Turns, then the turns between two rows, first turn first; the first pair answered:
q_725:
-1.050,0.169,-1.053,1.080,0.673,2.032,0.876,4.352,-1.588,1.331,1.723,-1.384,-0.026,3.087,-0.190,-0.732,0.396,0.234,-0.157,-1.105,0.740,-0.315,-0.686,-2.063 |-> -0.768,-0.301,-0.896,0.858,0.655,1.714,0.696,4.267,-1.672,1.113,1.578,-0.745,-0.535,3.562,-0.596,-0.822,0.941,0.348,-0.092,-0.940,0.592,-0.252,0.180,-1.631
0.070,-0.032,-0.255,1.381,1.125,1.731,1.281,3.757,-1.638,-0.135,-0.566,-1.007,1.754,3.856,-1.139,-0.438,0.938,0.062,1.654,-0.643,-0.258,-0.637,-1.066,-2.584 |-> -0.214,-0.344,0.323,1.114,0.859,1.351,1.248,3.931,-1.432,-0.326,-0.799,-0.766,2.019,3.480,-1.058,-1.106,1.069,0.452,1.395,-0.490,-0.357,-0.905,-0.937,-2.373
0.603,1.524,0.719,0.948,0.733,-0.380,1.917,1.080,-1.557,0.647,2.038,-2.570,-0.900,3.461,-0.834,0.579,-2.084,0.682,0.743,-1.813,0.056,1.811,1.593,-1.093 |-> 0.874,0.547,1.204,-0.167,-0.202,-0.269,1.853,1.610,-1.971,-0.147,1.062,-1.834,-0.357,3.771,-0.830,0.795,-1.011,2.653,0.347,-1.609,-0.123,0.438,2.810,-1.309
0.460,-2.046,-0.026,-0.375,-0.197,0.980,3.176,3.608,0.449,-0.399,-2.246,0.483,-0.633,1.929,1.568,-0.805,2.349,1.082,0.287,0.405,-0.617,-2.630,0.043,0.104 |-> 0.188,-1.891,0.497,0.082,0.159,1.241,2.333,3.243,1.268,-0.239,-2.428,0.441,-0.128,0.824,3.054,-0.783,1.790,0.058,0.792,0.474,-0.898,-2.218,-1.604,1.044
q_623:
0.164,0.555,-0.029,0.268,-1.041,-1.089,-1.308,-4.460,0.664,-1.665,-0.419,1.502,-2.429,0.127,-1.542,0.419,1.111,0.001,-1.198,-0.218,2.536,2.068,3.972,-0.523 |-> -0.953,0.142,0.103,-0.985,-1.320,0.872,1.133,-0.201,-1.832,-2.121,-1.560,0.120,-3.825,2.070,-1.606,-0.054,0.703,0.265,-0.651,-0.862,0.711,2.897,1.285,-3.307
-0.134,0.350,0.577,0.364,-0.818,1.065,0.675,-1.213,-0.796,-1.371,-0.186,-0.907,-1.602,-0.002,-1.740,0.558,0.570,2.389,0.398,0.286,0.915,1.283,2.546,-1.737 |-> -0.228,0.453,0.372,0.198,-1.078,0.938,0.545,-1.216,-0.446,-1.293,-0.174,-0.464,-1.571,0.423,-2.064,0.736,0.257,2.579,0.101,0.023,1.408,1.247,2.883,-1.035
-0.250,1.075,-0.063,-1.279,-1.551,0.313,2.206,0.650,-2.072,-0.005,-2.129,-2.936,-1.279,0.014,0.447,-1.283,0.912,-2.562,0.902,-1.403,-3.119,2.803,-1.597,-2.373 |-> 2.539,1.968,-1.170,-1.345,0.451,-2.847,2.247,0.003,-0.567,1.447,1.924,-0.638,3.450,1.740,-2.141,0.198,1.049,-0.513,0.402,-1.419,-0.585,-0.608,2.767,0.991
q_698:
0.151,0.613,-0.574,0.465,1.864,-0.536,0.301,3.928,0.494,1.071,1.324,-0.273,3.417,-0.057,1.889,-0.956,0.687,-0.280,0.424,-0.594,-1.252,-3.163,-2.278,2.447 |-> 0.806,1.240,-1.401,1.184,1.777,-1.534,0.539,1.765,1.656,1.897,2.440,0.531,2.955,0.590,0.443,-0.512,1.341,0.630,-0.325,-0.717,0.994,-3.505,0.975,2.898
0.778,0.001,-3.465,1.933,3.679,-2.379,-3.613,1.907,-1.297,-0.408,4.177,-2.110,0.293,3.039,-2.252,-0.552,-2.257,1.565,0.604,-2.450,0.879,1.798,1.919,-0.551 |-> -0.678,-0.113,-3.429,2.969,3.896,-1.443,-3.884,0.662,-1.092,-0.101,4.062,-3.192,-0.821,1.652,-1.729,-0.489,-2.889,-0.191,0.749,-2.339,0.649,3.023,0.033,-0.969
2.017,-1.092,0.302,-0.158,0.491,-0.762,-0.533,-2.236,2.610,0.934,-0.347,1.439,0.518,-0.681,1.365,0.218,1.797,0.742,-1.857,-0.276,1.768,-3.005,3.318,2.326 |-> 0.597,-0.734,0.562,1.064,0.273,0.514,-1.490,-3.856,3.618,0.839,-0.900,0.062,-1.369,-2.685,2.829,-0.349,1.512,-2.042,-1.268,0.159,1.711,-0.452,0.488,2.008

Each pair is 2 to 4 turns apart.
1.814,0.633,-0.374,1.275,1.997,-1.994,-0.894,-2.434,2.526,0.749,2.569,1.377,2.500,-0.886,-0.170,0.365,-1.431,-0.761,0.048,1.073,1.319,-1.929,1.337,3.706 |-> 0.224,-0.885,0.516,0.868,1.329,0.026,-1.753,-1.316,1.874,-0.053,0.424,-0.015,1.330,-3.098,3.013,-0.650,-1.543,-2.928,0.889,2.058,-1.963,0.399,-4.228,2.179 : q_623 q_623 q_623 q_698
-0.678,0.078,0.428,-0.598,0.310,1.994,-0.551,-1.065,1.915,-0.021,-1.602,0.922,0.394,-1.039,3.884,-1.007,-1.451,-2.619,-0.433,0.391,-0.989,-0.434,-3.740,0.582 |-> 1.638,0.313,-0.417,-1.931,0.091,-0.699,0.197,-0.606,2.068,0.534,-0.229,3.450,2.428,1.531,1.097,-0.180,-0.052,0.811,-1.090,-0.394,0.491,-3.825,2.397,1.454 : q_698 q_698
-0.671,-1.053,1.325,0.085,0.320,-1.279,-2.072,-0.640,1.624,-0.762,-0.412,0.570,3.192,-0.758,1.273,0.533,-0.436,-2.260,-0.602,1.732,-0.664,1.393,-2.005,2.460 |-> -2.296,-1.254,0.456,0.607,-1.056,0.394,-0.721,-2.129,0.362,-1.657,-2.252,-1.098,-1.691,0.386,0.481,0.215,-0.221,-2.072,-1.354,0.700,0.335,3.385,-0.874,-0.524 : q_623 q_698 q_698 q_623
0.464,0.807,-0.817,0.570,-0.448,-0.170,1.172,-1.648,-1.277,-1.250,0.630,-0.208,-1.425,0.919,-3.628,0.493,-0.742,1.560,0.359,-0.334,0.875,0.806,4.100,-1.945 |-> 0.011,1.644,-0.870,0.701,0.591,0.364,1.885,0.583,-1.965,-0.150,1.183,-1.826,-0.927,1.576,-3.262,-0.121,-1.673,0.989,0.506,-0.602,0.587,1.355,2.332,-2.065 : q_698 q_623
0.218,-1.970,0.065,-0.436,-1.128,0.340,1.103,-0.543,1.226,0.011,-4.457,2.307,-1.634,-1.049,2.663,-0.849,4.393,0.452,-2.302,-0.839,1.210,-1.671,3.525,-0.870 |-> 1.086,-1.094,-0.656,0.082,-0.146,-0.768,1.392,-0.572,1.787,1.017,-2.391,3.093,-0.004,-0.201,1.311,0.141,3.944,0.901,-2.845,-1.102,2.740,-2.759,4.556,0.839 : q_698 q_623 q_623
